In the rows, zero is written as 128.
Each path below is one point turned by a fixed rotation once a step. After each direction that follows a path, write how fast that rotation turns it, in degrees a step (0 if it stays still).
Each turn is a multiple of 5 degrees from 10 to 175, or 0.
Each row of a path follows its step; steps can be skipped.
Rotation 1:
step 0: [117 131 125 125 119 122 128 128 132 134 133 124 136 125 124 144 137 122
 123 134 128 128 126 137 123 132 135 137 137 123 128 122 119 127 133 120]
step 1: [129 138 120 132 119 131 122 128 130 123 120 126 121 129 134 130 122 122
 130 121 135 130 130 122 115 134 129 143 136 126 126 129 135 142 126 127]
step 2: [130 131 126 124 125 119 126 126 121 137 130 131 135 131 123 133 120 125
 126 127 130 140 133 123 136 134 132 134 132 124 126 141 136 117 113 124]
step 3: [139 134 126 122 133 126 136 138 135 131 132 133 127 127 136 120 130 133
 127 134 127 119 130 119 129 139 138 125 133 136 126 132 137 133 119 140]
step 4: [135 135 127 116 134 127 134 124 122 130 131 127 123 128 128 125 124 139
 140 122 125 132 121 119 140 127 129 120 128 134 127 131 128 119 142 121]
step 5: [126 131 134 121 124 126 138 130 129 128 132 124 132 137 123 126 137 134
 132 129 123 123 129 140 134 135 120 128 130 138 119 123 113 132 131 138]
step 6: [117 125 131 128 122 128 119 117 125 118 139 114 127 128 131 124 129 132
 135 120 131 125 116 124 125 131 129 128 137 122 132 123 122 136 133 126]
step 7: [121 124 128 136 117 122 122 130 128 128 126 123 123 125 127 133 131 113
 133 128 136 130 128 135 140 128 127 136 126 133 125 142 118 133 122 126]
step 8: [129 125 125 134 117 137 126 125 120 134 126 117 135 122 131 122 120 128
 112 126 135 124 133 121 127 131 136 129 129 133 138 131 132 130 119 136]
step 9: [129 134 122 121 132 113 127 133 127 135 121 133 130 123 134 115 120 118
 130 127 125 133 135 124 139 120 135 122 120 123 136 133 129 129 129 132]
Directions:
[129 129 129 127 132 130 129 127 131 127 128 129 130 131 130 128 128 133
 131 131 129 130 124 129 127 127 126 127 129 128 130 131 123 126 130 131] -> 55
[126 128 125 129 124 129 124 128 130 127 123 127 132 128 132 133 129 125
 128 127 130 129 127 126 129 130 126 128 130 128 132 128 127 127 125 129] -> 55
Rotation 2:
step 0: [122 135 125 129 130 117 122 119 126 123 141 130 125 133 134 128 133 138
 136 125 142 128 135 135 125 125 122 114 123 130 126 135 116 131 126 137]
step 1: [137 129 137 127 114 137 125 125 135 130 137 120 125 116 136 123 122 134
 127 126 134 132 130 122 131 118 131 131 136 123 124 127 124 144 121 135]
step 2: [121 134 115 132 117 127 134 126 131 115 133 125 136 124 142 126 118 136
 135 127 129 129 133 123 130 136 135 131 128 129 131 141 124 123 138 121]
step 3: [125 130 130 128 120 118 126 124 124 140 144 127 121 125 137 137 131 127
 134 133 143 137 117 128 121 120 122 123 128 124 132 136 126 123 131 131]
step 4: [123 135 132 134 125 134 127 137 140 132 136 113 133 127 137 120 129 130
 131 117 126 131 130 129 132 115 129 129 136 119 119 125 131 133 140 125]
step 5: [123 135 126 124 128 126 132 133 119 122 129 120 127 141 137 126 119 132
 141 123 125 136 123 115 123 132 133 127 124 127 122 147 127 125 126 133]
step 6: [124 127 136 134 119 122 130 130 122 134 142 132 120 121 126 123 129 128
 136 122 140 126 115 120 128 138 123 121 133 118 120 121 127 127 135 132]
step 7: [113 133 125 121 138 141 139 131 135 130 139 124 123 131 133 119 123 134
 126 120 131 125 131 133 129 123 125 124 124 120 121 133 117 136 131 121]
step 8: [133 130 130 121 128 121 130 128 115 114 128 124 118 128 136 130 131 145
 135 118 132 128 118 125 133 123 136 126 131 128 130 135 119 133 125 138]
step 9: [128 126 122 140 119 131 130 119 138 122 142 126 123 123 135 125 128 133
 135 121 135 124 133 116 122 133 117 119 132 129 124 119 123 133 127 132]
Directions:
[129 127 126 128 130 128 131 128 129 129 127 127 125 129 131 132 133 130
 128 126 128 127 125 128 128 123 127 128 128 130 132 127 128 127 132 123] -> 80
[130 127 131 126 127 129 127 125 127 127 124 124 129 128 129 130 132 130
 129 127 125 127 131 122 129 128 129 129 127 130 123 129 129 131 128 129] -> 100
[123 127 126 129 130 128 127 131 127 128 128 127 130 127 131 130 126 131
 127 129 124 125 125 129 127 129 135 129 129 130 129 130 128 129 125 128] -> 125
[130 127 128 127 125 128 129 124 131 128 129 127 132 126 128 128 128 129
 130 130 127 127 130 129 128 127 129 126 129 130 135 127 121 129 127 129] -> 40
[125 125 125 128 129 132 129 129 129 129 125 124 127 127 131 123 126 129
 125 131 127 130 132 125 131 128 127 127 129 126 129 125 127 127 130 127] -> 135
[128 129 127 131 129 129 129 130 128 133 129 127 129 129 127 126 133 126
 129 130 131 126 129 129 132 126 129 127 127 127 129 131 129 135 125 126] -> 115
Rotation 3:
step 0: [120 133 131 122 123 123 115 124 134 116 118 129 138 118 126 122 116 130
 124 126 128 119 126 130 130 130 129 127 128 129 120 127 121 128 122 123]
step 1: [119 115 113 124 124 135 130 124 133 133 125 127 132 118 119 122 129 129
 129 133 123 134 130 143 130 126 130 130 132 126 126 127 124 121 129 134]
step 2: [125 125 126 133 122 132 128 121 130 115 125 144 128 137 118 132 132 125
 128 124 116 126 123 130 129 129 126 133 136 133 132 128 138 132 126 137]
step 3: [130 118 132 127 131 127 121 123 136 134 124 135 131 124 134 133 124 129
 122 120 132 114 125 136 137 125 121 117 133 123 127 129 131 133 116 127]
step 4: [124 126 123 127 131 129 125 120 120 138 122 132 133 120 123 118 128 123
 142 127 128 135 119 128 133 131 121 130 124 129 132 129 124 124 112 132]
step 5: [125 134 123 139 130 127 124 128 134 125 125 136 143 126 114 130 134 125
 122 124 128 125 122 130 125 120 133 131 127 133 139 118 121 127 127 127]
step 6: [129 115 125 122 124 126 120 132 137 128 120 131 129 131 130 129 136 135
 130 124 131 122 128 140 133 127 131 138 128 139 123 122 131 127 122 117]
step 7: [127 125 129 125 121 132 123 125 128 119 127 128 125 123 121 120 132 134
 136 127 127 126 115 130 129 127 117 131 145 122 130 136 119 128 120 126]
step 8: [130 123 113 140 125 129 124 131 132 135 129 131 130 131 124 139 135 126
 125 125 126 125 128 132 124 116 121 127 129 122 130 133 124 123 119 141]
step 9: [128 119 135 132 127 113 123 131 125 124 124 137 137 130 130 132 140 129
 129 122 121 129 123 125 129 133 123 125 119 136 125 132 134 127 116 123]
Directions:
[130 131 122 132 129 123 131 127 129 128 129 125 130 130 124 130 129 129
 129 127 125 128 129 130 130 129 126 128 129 132 130 127 129 130 130 130] -> 110
[127 129 126 128 128 127 130 124 127 131 125 127 127 128 129 125 127 127
 127 129 129 133 125 130 122 125 126 130 128 126 129 129 124 128 130 132] -> 110
[128 126 128 128 129 125 129 127 129 123 129 127 129 131 134 129 127 128
 124 127 129 129 123 131 127 129 128 130 126 127 128 126 132 131 127 126] -> 110
Rotation 4:
step 0: [122 135 123 123 137 117 133 127 120 127 138 128 129 137 126 132 131 131
 128 118 119 124 120 138 125 134 119 135 122 133 142 109 135 125 129 119]
step 1: [128 129 121 123 120 121 125 124 129 137 125 132 135 131 123 126 136 125
 139 115 131 122 128 116 143 127 140 127 127 142 114 121 135 137 129 136]
step 2: [120 124 120 134 142 125 136 130 128 121 117 148 134 121 114 139 122 139
 128 129 130 123 135 130 127 133 124 136 127 130 123 133 125 130 139 121]
step 3: [133 132 119 124 130 137 119 124 127 124 138 130 123 118 124 130 139 121
 142 125 129 137 137 122 120 124 117 135 136 128 129 107 124 129 134 128]
step 4: [118 126 115 132 124 123 129 122 133 141 136 128 127 130 133 135 120 139
 121 126 120 131 128 124 131 134 130 133 121 128 125 114 151 117 129 124]
step 5: [135 140 116 130 129 125 133 112 133 121 132 126 132 128 114 131 135 134
 131 116 132 126 117 131 132 131 123 120 127 139 117 133 127 140 127 122]
step 6: [129 118 122 116 136 131 131 129 121 132 125 134 122 120 120 131 114 128
 139 121 118 124 138 123 135 129 131 134 138 130 137 130 134 142 139 121]
step 7: [136 134 128 137 129 136 123 124 130 136 136 146 133 126 127 136 139 132
 128 129 129 119 137 113 128 130 115 127 127 114 124 117 130 128 122 121]
step 8: [118 124 120 128 129 125 124 128 137 112 132 121 118 117 131 136 128 135
 119 112 119 141 127 118 127 131 132 130 117 128 121 120 130 129 127 119]
step 9: [127 140 117 123 113 120 134 108 117 130 132 137 116 118 130 129 129 130
 128 133 124 128 128 132 137 135 120 119 133 135 129 132 133 134 132 126]
Directions:
[130 127 127 130 132 133 125 129 127 128 128 130 130 128 131 123 127 129
 128 128 126 128 131 129 126 131 126 127 132 127 129 128 127 130 133 130] -> 95
Rotation 5:
step 0: [125 122 130 142 135 119 112 133 130 129 126 125 137 130 125 132 131 132
 138 133 126 125 122 134 127 123 128 130 132 128 130 131 132 126 139 128]
step 1: [124 129 131 129 129 138 127 128 124 126 115 114 129 133 124 140 134 123
 129 132 119 135 121 135 129 132 123 133 134 124 136 128 129 120 135 127]
step 2: [116 129 130 129 132 120 122 124 112 128 125 127 126 120 124 135 131 131
 124 133 127 138 117 121 131 126 124 124 118 121 134 127 130 126 129 133]
step 3: [123 126 133 132 133 125 130 121 129 132 118 131 131 132 138 124 136 123
 130 123 131 136 127 121 135 130 119 123 132 133 139 133 135 117 121 134]
step 4: [127 124 129 129 131 125 124 116 124 137 122 130 139 125 127 136 121 121
 135 120 126 139 143 127 129 130 130 124 121 134 133 128 129 133 132 131]
step 5: [131 117 115 138 140 133 130 123 124 139 123 129 124 128 131 131 128 131
 134 128 120 123 133 129 137 127 133 127 122 129 133 125 132 118 127 123]
step 6: [131 116 131 129 136 128 128 130 120 133 123 129 124 128 140 128 121 125
 118 131 130 137 133 130 127 124 124 134 127 126 126 128 127 125 144 117]
step 7: [131 125 129 123 133 134 121 127 130 131 125 133 134 122 132 133 125 141
 120 136 127 133 123 138 140 128 122 121 126 128 131 143 128 125 127 119]
step 8: [125 116 140 124 129 136 127 132 128 141 126 127 137 128 123 132 118 125
 128 133 132 124 121 118 127 131 126 130 125 128 127 139 131 118 130 131]
step 9: [128 140 132 139 133 131 121 130 131 136 125 130 131 126 125 136 128 120
 125 129 115 129 127 120 127 124 125 119 125 135 117 138 128 121 130 124]
Directions:
[130 130 132 128 127 127 128 124 123 131 128 128 128 129 125 129 128 128
 127 126 130 131 130 127 126 129 129 127 129 125 124 128 125 130 132 126] -> 155
Rotation 6:
step 0: [130 132 122 133 119 124 129 126 129 121 128 130 129 132 130 120 133 135
 120 134 126 128 115 130 120 127 140 118 129 132 140 142 131 126 133 125]
step 1: [134 119 133 123 130 131 131 128 120 131 128 135 129 115 138 120 133 121
 130 122 130 125 133 126 118 118 118 125 137 128 122 135 132 126 127 121]
step 2: [131 119 129 132 130 134 128 127 126 126 123 133 122 138 120 122 118 118
 132 135 129 134 124 141 131 120 129 132 114 118 129 132 130 136 123 128]
step 3: [127 130 120 117 129 116 134 137 117 122 121 126 125 125 126 126 132 137
 133 134 119 132 128 126 126 125 137 130 124 136 132 134 118 125 124 124]
step 4: [122 127 129 128 133 133 132 128 130 137 135 127 130 122 140 121 130 121
 137 121 131 137 138 124 131 119 138 127 123 125 119 130 124 122 135 136]
step 5: [120 125 133 136 129 121 112 121 123 137 122 130 134 133 129 133 116 128
 125 142 126 124 124 131 128 123 140 128 128 125 135 129 127 131 131 129]
step 6: [126 135 127 116 127 127 129 121 123 126 119 138 120 126 125 133 143 132
 129 132 124 126 128 125 126 127 132 126 131 131 117 130 135 118 139 118]
step 7: [135 125 135 132 132 127 128 132 142 133 137 139 123 128 132 132 125 115
 129 121 118 124 123 128 126 121 129 121 117 130 124 134 131 124 125 135]
step 8: [137 131 127 123 123 134 122 123 126 129 124 129 130 125 125 125 121 132
 124 137 115 125 127 124 131 114 131 135 130 134 138 118 125 138 122 123]
step 9: [125 138 126 129 134 139 139 130 122 125 131 121 131 136 129 122 143 124
 129 132 124 126 127 139 129 124 132 121 128 137 115 130 125 127 130 124]
Directions:
[124 127 129 128 124 129 132 123 125 127 126 125 127 123 127 132 130 131
 129 127 128 127 128 125 126 125 126 129 128 131 127 128 127 128 127 126] -> 140
Rotation 7:
step 0: [125 131 134 128 135 127 131 138 125 123 124 136 141 135 136 125 135 134
 117 135 127 124 133 136 132 125 136 132 122 131 127 120 140 125 115 128]
step 1: [123 132 131 126 134 119 127 118 117 118 125 128 124 140 117 120 123 129
 128 129 139 127 122 132 123 127 118 132 139 130 138 133 133 130 131 132]
step 2: [133 138 123 131 130 133 124 131 129 124 120 122 135 125 125 125 138 132
 132 126 124 118 130 130 134 120 132 131 117 129 145 130 125 123 112 133]
step 3: [124 128 131 122 129 123 140 135 112 126 128 125 142 140 127 126 123 129
 124 136 130 125 120 132 134 128 126 131 125 138 120 130 138 132 127 131]
step 4: [131 125 123 128 131 124 129 127 124 128 131 126 121 139 122 115 124 126
 134 115 144 125 132 128 131 127 127 133 131 128 147 131 123 123 119 130]
step 5: [134 136 125 129 132 129 125 134 121 126 127 140 138 131 132 125 132 139
 131 126 113 125 125 128 130 125 133 129 119 135 128 128 140 128 115 140]
step 6: [125 120 133 131 133 117 139 129 125 125 125 127 134 138 122 118 126 130
 116 133 138 132 131 132 125 123 110 138 131 129 129 130 133 132 123 130]
step 7: [132 135 124 133 136 132 117 126 116 114 123 130 125 137 125 126 133 123
 131 116 131 121 132 131 129 117 135 126 126 125 138 127 125 122 118 135]
step 8: [131 133 126 131 124 122 136 129 123 123 123 127 137 127 123 118 130 131
 129 132 117 122 115 129 133 125 116 131 124 145 123 132 136 132 120 127]
step 9: [129 118 124 127 129 127 134 130 117 131 128 121 134 142 127 124 127 115
 127 129 141 134 136 125 137 123 123 132 127 122 137 130 125 128 116 134]
Directions:
[128 131 123 127 128 126 128 128 128 128 132 126 127 131 130 123 127 127
 125 132 129 131 126 131 128 129 124 127 128 125 128 127 125 131 131 129] -> 140
[130 127 126 133 127 130 126 130 127 128 127 130 128 131 127 131 127 126
 124 129 127 126 125 127 128 132 127 133 127 129 132 127 129 126 131 128] -> 0
[131 126 127 129 129 124 132 128 127 128 128 125 126 128 131 130 130 126
 128 127 129 125 124 126 133 127 131 126 128 131 127 129 124 129 129 127] -> 70
[131 132 130 128 129 127 128 131 128 125 131 129 128 125 125 128 128 126
 126 128 127 130 124 131 130 131 131 127 127 127 125 124 129 125 126 131] -> 145
Rotation 8:
step 0: [125 120 123 127 134 127 122 131 127 130 126 126 139 135 137 124 112 128
 133 140 139 130 132 124 132 143 133 115 120 121 131 124 122 126 120 112]
step 1: [134 123 135 134 125 128 128 123 130 122 125 130 144 122 132 125 135 126
 132 125 130 139 148 134 139 125 126 137 127 122 133 145 118 140 130 125]
step 2: [122 122 143 122 139 140 125 121 122 127 113 127 123 134 137 135 126 126
 114 129 136 128 134 123 122 127 139 125 132 117 125 134 132 127 139 124]
step 3: [125 122 119 128 123 128 129 137 109 124 125 123 124 130 128 113 114 133
 133 133 134 131 146 124 141 120 128 116 125 132 134 130 127 126 135 123]
step 4: [133 114 138 134 129 122 122 133 133 126 131 139 143 130 136 137 127 142
 128 131 137 136 134 130 131 134 132 127 112 133 116 136 130 130 134 121]
step 5: [127 135 126 130 135 134 123 108 132 134 121 132 131 132 131 121 125 126
 128 145 128 136 142 123 127 130 133 119 128 111 129 137 118 129 128 117]
step 6: [133 115 135 127 118 131 132 122 116 114 121 123 130 121 134 124 136 123
 122 118 140 126 143 131 143 129 131 123 134 123 130 136 135 128 126 121]
step 7: [133 121 131 126 143 129 122 132 117 135 117 122 133 142 140 140 113 136
 133 132 133 127 139 118 129 123 132 133 125 132 131 132 134 127 137 124]
step 8: [126 129 121 136 128 135 120 129 124 117 133 137 138 124 122 117 124 134
 121 140 131 145 139 122 133 117 127 117 126 130 119 137 127 135 137 127]
step 9: [127 120 133 131 124 119 136 115 130 121 115 140 123 134 137 134 128 130
 130 137 143 132 130 135 133 141 139 119 125 126 121 135 131 128 128 117]
Directions:
[125 128 128 127 128 130 127 127 130 130 129 130 128 128 130 129 123 129
 129 126 125 131 128 123 125 126 130 126 132 128 130 126 127 126 124 125] -> 145
[128 132 129 125 128 126 124 126 126 128 123 124 129 126 128 128 128 127
 125 123 128 126 130 127 130 128 129 133 130 126 127 128 127 129 126 126] -> 80
[129 126 131 127 128 126 123 130 124 129 129 127 124 127 131 127 128 126
 127 129 124 125 127 125 130 128 126 126 125 131 130 129 131 128 126 128] -> 95
[130 128 125 125 126 125 128 126 129 133 129 130 127 127 128 127 131 131
 127 126 127 127 129 128 128 129 128 125 123 128 124 128 126 125 126 124] -> 70
[126 130 127 129 130 134 124 126 127 129 127 134 125 126 127 128 131 130
 126 129 126 128 127 126 127 130 126 129 129 125 126 130 127 129 130 130] -> 115
Rotation 9:
step 0: [120 134 131 139 129 128 129 127 117 131 127 134 139 121 123 115 135 125
 121 135 128 130 126 129 129 122 133 116 123 119 136 132 133 125 123 125]
step 1: [122 120 131 123 131 132 134 130 142 133 119 132 131 126 124 131 134 136
 128 127 119 128 122 122 123 128 142 129 141 128 131 128 125 130 137 132]
step 2: [130 136 128 131 122 133 123 124 128 134 124 133 134 136 123 130 121 129
 123 126 132 127 126 112 126 131 119 115 136 122 124 133 129 118 119 124]
step 3: [128 130 130 132 125 130 124 124 136 129 129 124 143 117 122 122 140 130
 123 139 116 129 123 132 129 129 132 130 124 116 133 119 125 129 124 130]
step 4: [130 124 138 136 127 127 127 128 126 132 115 134 123 128 129 132 128 138
 123 120 127 130 116 115 133 131 137 126 138 134 140 127 128 128 129 127]
step 5: [132 140 126 131 121 132 127 127 134 124 128 127 141 138 121 124 129 131
 115 134 136 120 129 122 114 127 128 131 130 121 128 133 123 124 129 125]
step 6: [129 121 130 133 130 121 128 126 136 136 124 123 124 127 117 130 129 130
 119 130 114 128 122 124 131 125 124 125 123 123 131 109 125 126 121 133]
step 7: [133 133 129 150 123 133 130 128 119 123 125 128 123 130 130 133 133 136
 123 126 129 127 116 125 129 136 138 133 132 121 129 134 130 122 131 127]
step 8: [128 127 126 124 119 129 129 128 139 133 122 123 130 131 119 122 132 131
 114 126 137 130 135 122 119 126 132 141 126 126 132 127 124 135 119 134]
step 9: [123 129 132 141 135 119 128 135 123 132 124 120 122 136 119 125 131 124
 126 128 129 130 124 124 127 128 126 118 125 122 131 116 125 112 133 128]
Directions:
[126 129 128 125 126 129 133 128 127 127 127 123 131 129 130 130 131 129
 129 126 131 126 130 126 128 128 125 125 125 126 129 125 127 129 124 125] -> 120
[126 127 125 128 133 125 129 129 128 127 126 127 130 126 131 127 128 129
 129 129 128 127 128 127 129 130 131 128 130 132 127 122 125 124 127 132] -> 135
[128 127 128 131 127 129 127 125 127 126 124 127 126 133 127 129 127 132
 132 129 127 127 131 130 128 133 129 124 129 130 128 128 129 127 128 126] -> 140
